[.15 .18 -.16 .25 .19 -.02 .15 -.15]
[.09 .27 -.52 .23 .04 -.16 .37 -.39]
[-.65 -.09 -.06 -.21 -.46 -.43 -.10 -.11]
[-.04 -.22 .51 -.23 -.07 .10 -.30 .39]
[-.57 .00 -.05 -.16 -.47 -.45 -.13 -.13]
[-.06 -.26 .43 -.26 -.03 .16 -.38 .36]
[-.57 -.08 -.01 -.20 -.45 -.42 -.08 -.20]
[.61 .06 .14 .20 .52 .39 .13 .22]
[-.72 -.09 -.06 -.23 -.53 -.39 -.10 -.14]
->
[.15 .18 -.16 .25 .19 -.02 .15 -.15]
[-.65 -.09 -.06 -.21 -.46 -.43 -.10 -.11]
[-.57 .00 -.05 -.16 -.47 -.45 -.13 -.13]
[-.57 -.08 -.01 -.20 -.45 -.42 -.08 -.20]
[-.72 -.09 -.06 -.23 -.53 -.39 -.10 -.14]

[.40 -.49 -.14 -.47 .52 -.08]
[.28 -.65 -.11 -.07 -.42 -.55]
[.09 .67 .41 .60 -.27 .59]
[.40 -.52 -.64 .28 -.54 -.42]
[.26 .65 -.01 .13 -.15 .38]
[.62 -.63 -.69 -.08 .45 .16]
[-.39 -.43 .20 .62 -.18 .14]
[-.40 .34 .64 .56 .36 -.19]
[.39 .09 .19 .11 -.41 .59]
[.39 -.14 .26 .39 -.46 .36]
[.19 -.63 -.27 -.21 -.34 .13]
->
[.40 -.49 -.14 -.47 .52 -.08]
[.09 .67 .41 .60 -.27 .59]
[.26 .65 -.01 .13 -.15 .38]
[-.39 -.43 .20 .62 -.18 .14]
[.39 .09 .19 .11 -.41 .59]
[.19 -.63 -.27 -.21 -.34 .13]

[.15 -.08 -.15 -.04 .31 .27 .50 .69]
[-.22 .01 .38 .11 .04 -.46 .03 .33]
[-.09 .17 .14 .26 -.27 -.39 .29 -.17]
[-.17 .21 -.31 -.14 .07 -.10 -.23 .10]
[.12 .34 -.03 .05 -.30 .20 .59 .10]
[.19 -.09 -.05 .01 .21 .31 .45 .69]
[-.34 .06 .22 .09 .12 -.68 .07 .17]
[-.01 -.08 .07 .04 .29 -.09 .49 .60]
[.01 .45 .06 -.16 -.13 .22 .76 .42]
->
[.15 -.08 -.15 -.04 .31 .27 .50 .69]
[-.09 .17 .14 .26 -.27 -.39 .29 -.17]
[.12 .34 -.03 .05 -.30 .20 .59 .10]
[-.34 .06 .22 .09 .12 -.68 .07 .17]
[.01 .45 .06 -.16 -.13 .22 .76 .42]

[.26 -.66 -.71 .49 -.10 .09 -.28 -.77 -.36]
[-.76 -.04 .57 -.31 -.32 -.46 .32 .04 .85]
[-.18 .06 -.49 .54 -.87 .05 .17 -.48 -.10]
[-.69 -.43 .36 -.03 -.85 -.06 .39 .76 -.78]
[.60 -.40 -.23 .27 -.61 -.30 .15 .35 -.42]
[.46 -.53 -.78 -.06 -.34 .15 .54 -.54 -.08]
[.79 -.84 .85 -.12 -.19 -.57 .86 .46 .33]
[-.74 .36 .78 .77 -.38 -.71 -.50 -.66 .81]
->
[.26 -.66 -.71 .49 -.10 .09 -.28 -.77 -.36]
[-.18 .06 -.49 .54 -.87 .05 .17 -.48 -.10]
[.60 -.40 -.23 .27 -.61 -.30 .15 .35 -.42]
[.79 -.84 .85 -.12 -.19 -.57 .86 .46 .33]

[.40 .55 -.29 -.36 .35 .55 -.30 .59 .41 -.35 -.33 .32 .42]
[-.39 .25 .46 .55 -.33 .27 .11 .27 -.40 -.11 .51 -.31 -.42]
[-.54 -.28 .60 .73 -.46 -.25 .36 -.31 -.56 .30 .67 -.44 -.58]
[.16 -.45 -.07 -.09 .13 -.44 .15 -.48 .16 .44 -.08 .13 .17]
[.01 .10 .08 .09 .01 .11 .01 .10 .00 .01 .09 .00 .00]
[.64 -.46 -.52 -.63 .54 -.46 -.03 -.50 .66 .45 -.59 .51 .67]
->
[.40 .55 -.29 -.36 .35 .55 -.30 .59 .41 -.35 -.33 .32 .42]
[-.54 -.28 .60 .73 -.46 -.25 .36 -.31 -.56 .30 .67 -.44 -.58]
[.01 .10 .08 .09 .01 .11 .01 .10 .00 .01 .09 .00 .00]

[-.03 .15 -.01 -.44 -.16 .00 -.04 .26 -.18 .06 .13 .06 -.10 .07 .11]
[.11 -.09 -.01 .02 -.32 .87 .20 -.06 -.03 .16 .11 .07 .00 -.07 -.04]
[.15 .08 .00 -.44 -.12 -.15 -.02 .14 -.12 .05 .08 .03 -.10 .08 .10]
[.03 .15 .00 -.47 -.14 .11 -.04 .26 -.23 .07 .14 .06 -.09 .08 .11]
[.10 .08 .01 -.45 -.11 -.21 .00 .12 -.19 .05 .08 .07 -.08 .08 .10]
[.08 .11 .04 -.41 -.15 .04 -.08 .16 .05 .08 .12 -.01 -.01 .09 .10]
->
[-.03 .15 -.01 -.44 -.16 .00 -.04 .26 -.18 .06 .13 .06 -.10 .07 .11]
[.15 .08 .00 -.44 -.12 -.15 -.02 .14 -.12 .05 .08 .03 -.10 .08 .10]
[.10 .08 .01 -.45 -.11 -.21 .00 .12 -.19 .05 .08 .07 -.08 .08 .10]

[.10 .37 .74 .65 .22 .30 .07]
[-.03 .05 -.04 .02 .09 .00 .06]
[.01 -.04 .01 .01 .07 .01 .00]
[.01 -.06 -.03 .04 -.02 .00 -.02]
[-.02 .01 -.03 .01 .00 .00 .01]
->
[.10 .37 .74 .65 .22 .30 .07]
[.01 -.04 .01 .01 .07 .01 .00]
[-.02 .01 -.03 .01 .00 .00 .01]
